rotation steps, each row followed by its count of steps
The counts run from 0 to 470.
[133 132 141 124 102 164 108 195 141 152  91  96 155 123 112 118 139 125
 132 109 122 121  69 122  72 178 110 118 150 132 134 114 113  94 131 167
 157 138 124 104 144 163 100 112] -> 292
[156 147 165 135 127 129 120 157 126 117  85 128 178  91 123 113 158 103
 149 128 147 128  97 108  86 156 106 132 157 131 106 120 118  83 145 128
 154 102 123 113 141 192  81  84] -> 334
[139 133 151 135 108 158 135 179 118 125  85 120 191 104 116  87 138 113
 146 101 104 133 103 118  89 144 108 114 141 161 138 114 119  73 146 138
 155 102 111 123 151 178  92  92] -> 295
[134 110 145 138 102 157 112 151 147 128  91  79 172 134 122 115 145 114
 136 114 142 111 102 121  68 167  95 134 158 128 123 128 116  94 145 182
 153 157 135  98 125 173 103  96] -> 288
[172 130 123 128  81 156 112 210 135 134  89  89 135 130 110 103 163 108
 160  93 136 117  78 114 101 132  86 118 147 146 148 107 103 108 138 165
 144 145 115 150 135 153 101 129] -> 225
[149 135 117 135 142 154  86 151 136 120 110 122 154 104 144 129 138  91
 139 121 141  81 107 102  54 114  89 111 145  82 109 158 119  93 143 164
 139 115  98 100 106 154  89  85] -> 30
[171 126 140 157  79 168 112 145 137 120 115 107 140 135 119 107 180 113
 150  84 164  86 101 116  95 126 104 109 137 133 143 151  94 117 167 176
 116 150 149 145 103 135  90 132] -> 177
[168 142 116 145  84 144 106 163 123 120  97 124 134  98 100 106 169 132
 158  99 171  95  78  98 107 109 106 107 111  95 145 160  95 111 144 178
 122 131 127 144  93 128  87 134] -> 138
[149  95 156 162 109 191 110 140 139 114 110 100 165 153 134  92 170 101
 131  80 151  93 114 131  89 125 104 126 140 146 140 135 108 102 165 175
 142 150 138 141 123 136  89 103] -> 217
[171 159 135 148 116 139  90 134 147 115 107 135 130 112 121 122 167 124
 150 123 195  98  74  93  82 132 104 118 134  88 123 174 125 133 161 152
 118 124 131 103 109 151  90 124] -> 458
[150 117 132 125 144 156  97 137 136  86 120 156 190 120 147 121 134 109
 134 105 122  95 107 122  52 124 113  98 116 117 113 154 130 105 185 147
 134 101 112  93 123 163 101  97] -> 24
[146 120 137 152  80 171 110 175 132 149  85  89 140 128 116  99 159 140
 136  89 175 104  71 107  98 140 106 127 141 110 150 126 101 113 129 187
 137 163 127 148 116 136  84 125] -> 204
[184 127 126 139  84 159 101 176 135 113 120 116 140 135 121 101 175 105
 159  81 137 108  85 129  96 133  96 102 122 133 152 147  99 125 168 166
 106 143 134 156 124 132  98 147] -> 176
[162 158 148 132 111 147 108 158 127 123  98 174 155  83 134 102 153 126
 129 105 123 104 104 111  58 172 129  97 127 101 122 144 125  87 153 147
 128  78 144  92 112 158  97 112] -> 0
[166 173 122 146 110 128  91 146 135 117 107 134 130  88 120 123 154 114
 160 118 166 105  82  90  79 140 102 112 127  86 132 173 113 115 146 160
 119 107 127 103  99 152  91 124] -> 436
[194 156 121 135 112 130  91 158 126 105 115 158 135  94 139 123 173 104
 147 111 152  97  98 104  83 137 108 107 123  83 124 159 101 116 162 156
 110 106 126 130  99 144  78 119] -> 71
[130 137 111 142 119 174 105 160 134 126 114 104 145 104 103 116 150 127
 141 119 159  73  62  94  92  85 116  98 127 123 128 161 121 101 163 156
 131 113 105 106 106 138  84 117] -> 101
[142 120 123 149 113 187 110 149 148 108 118 102 168 131 104 116 175 137
 150 106 184  84  68 107  99  98 130 100 128 157 133 148 123 124 193 154
 127 133 120 121 132 144  90 126] -> 145
[154 117 164 144 103 142 133 143 128 112  72 100 178 122 131 111 175 109
 153 109 166 115 111 119  89 145  94 138 157 143 125 117 115  94 148 159
 157 147 131 137 139 182  90  85] -> 267
[138 105 133 162 129 208 105 162 130 136 117 103 160 128 110  89 166 128
 127  98 172  86  73 114 111  90 116 116 117 140 142 132 117 104 158 154
 142 131 114 143 127 123  80 108] -> 168
[161 110 147 174 105 183 124 133 121 117 118 111 158 131 122  89 184 104
 150  82 163  87 116 135 101 122 109 116 137 154 143 148 106 103 172 159
 126 132 147 150 118 139  84 105] -> 195
[151 108 144 113  81 147 106 160 148 119  79 101 177 143 128 125 142 120
 141 103 134 126  95 128  59 176  94 122 144 123 133 126 118 114 152 178
 147 162 125 106 142 171 110 123] -> 287
[149 140 109 147 116 169 115 158 135 121 126 100 153 104  97 121 170 124
 158 105 164  71  64  99 103  99 123  94 128 150 133 159 117 109 184 146
 121 107 118 111 116 138  89 125] -> 123
[133 104 137 149  75 160 107 140 135 121  76 105 175 127 112 107 169 151
 153 106 186 117  72  99 106 112 105 127 120 120 145 138 109 111 154 172
 150 158 121 144 118 147  94 122] -> 183
[154 120 125 134  88 160 112 156 147 103 106 116 173 117  97 119 169 151
 158 103 178 102  55 104 104 113 134  97 112 143 141 151 117 130 194 150
 132 120 126 128 129 148  97 147] -> 144
[169  94 145 139  94 167 100 174 121 113  82 126 169 147 142  86 147 111
 134  85 142 133 101 129 101 132  92 130 113 117 153 117 106 118 141 165
 148 149 114 177 138 144  90 116] -> 219
[154 127 110 128 144 174  89 172 132 107 122 155 172 109 137 110 133 111
 125 111 122 103  80 109  72 101 117  97 108  99 121 143 121 108 167 135
 143  89  86 115 133 140  80 114] -> 64
[161 141 125 114 137 148  88 166 133 108 104 164 173 105 132 139 149 126
 142 128 160 109  67  94  73 117 127 102 116 110 109 133 127 123 180 123
 139  92  89 110 146 158  80 112] -> 59
[134 137 111 153 136 180  78 142 142 131 131 132 161 120 123 102 136 110
 122 106 141  94  73 108  63 113 112  99 114 107 141 187 120 104 168 163
 123 102 112  92 108 135  93 113] -> 448
[146 138 129 132 114 115 119 150 134 102  96 122 183  96 124 116 131  96
 163 106 106 113 114 113  54 150  86 123 144 134 135 164 124  86 161 169
 133 114 110  90 117 184 105 101] -> 349
[161 152 155 149 125 144  89 128 133 112 112 153 167 100 133 107 148 103
 137 115 137  98 116 112  68 163 115 116 136 108 128 175 121  97 166 160
 115 104 143  95 107 165  86 103] -> 387
[162 104 148 144  88 171 103 146 146 118 110  96 152 149 126 106 175 120
 137  84 165  92 102 127  88 143  98 123 136 118 148 141 106 126 167 185
 125 164 142 149 120 139  96 124] -> 199
[178 109 128 141  99 157 101 173 137  94 113 104 158 152 129 117 175 104
 163  99 176 113  88 127 101 103  91 125 131 139 136 125 105 130 174 153
 137 147 105 167 142 147 104 126] -> 180
[163 130 130 118 145 172  82 163 137  97 124 157 181 119 145 127 142 109
 124 113 139 104  87 115  62 119 122  99 121 121 115 137 132 116 189 123
 134  84  89 110 146 160  89 104] -> 42
[162 145 120 154 141 162  88 155 119 116 118 166 156 106 139  79 143 100
 134 100 143 115  88 102  88  99  99 112  97  93 140 163 121 103 144 142
 127  81 107 136 106 135  80 107] -> 450
[146 137 142 110 121 161  84 170 143 122  95 137 181 121 126 130 122 122
 118 125 121 130  72 111  57 171 117 118 133 116 115 127 129 108 154 146
 141 110 110  82 153 171  90 121] -> 358
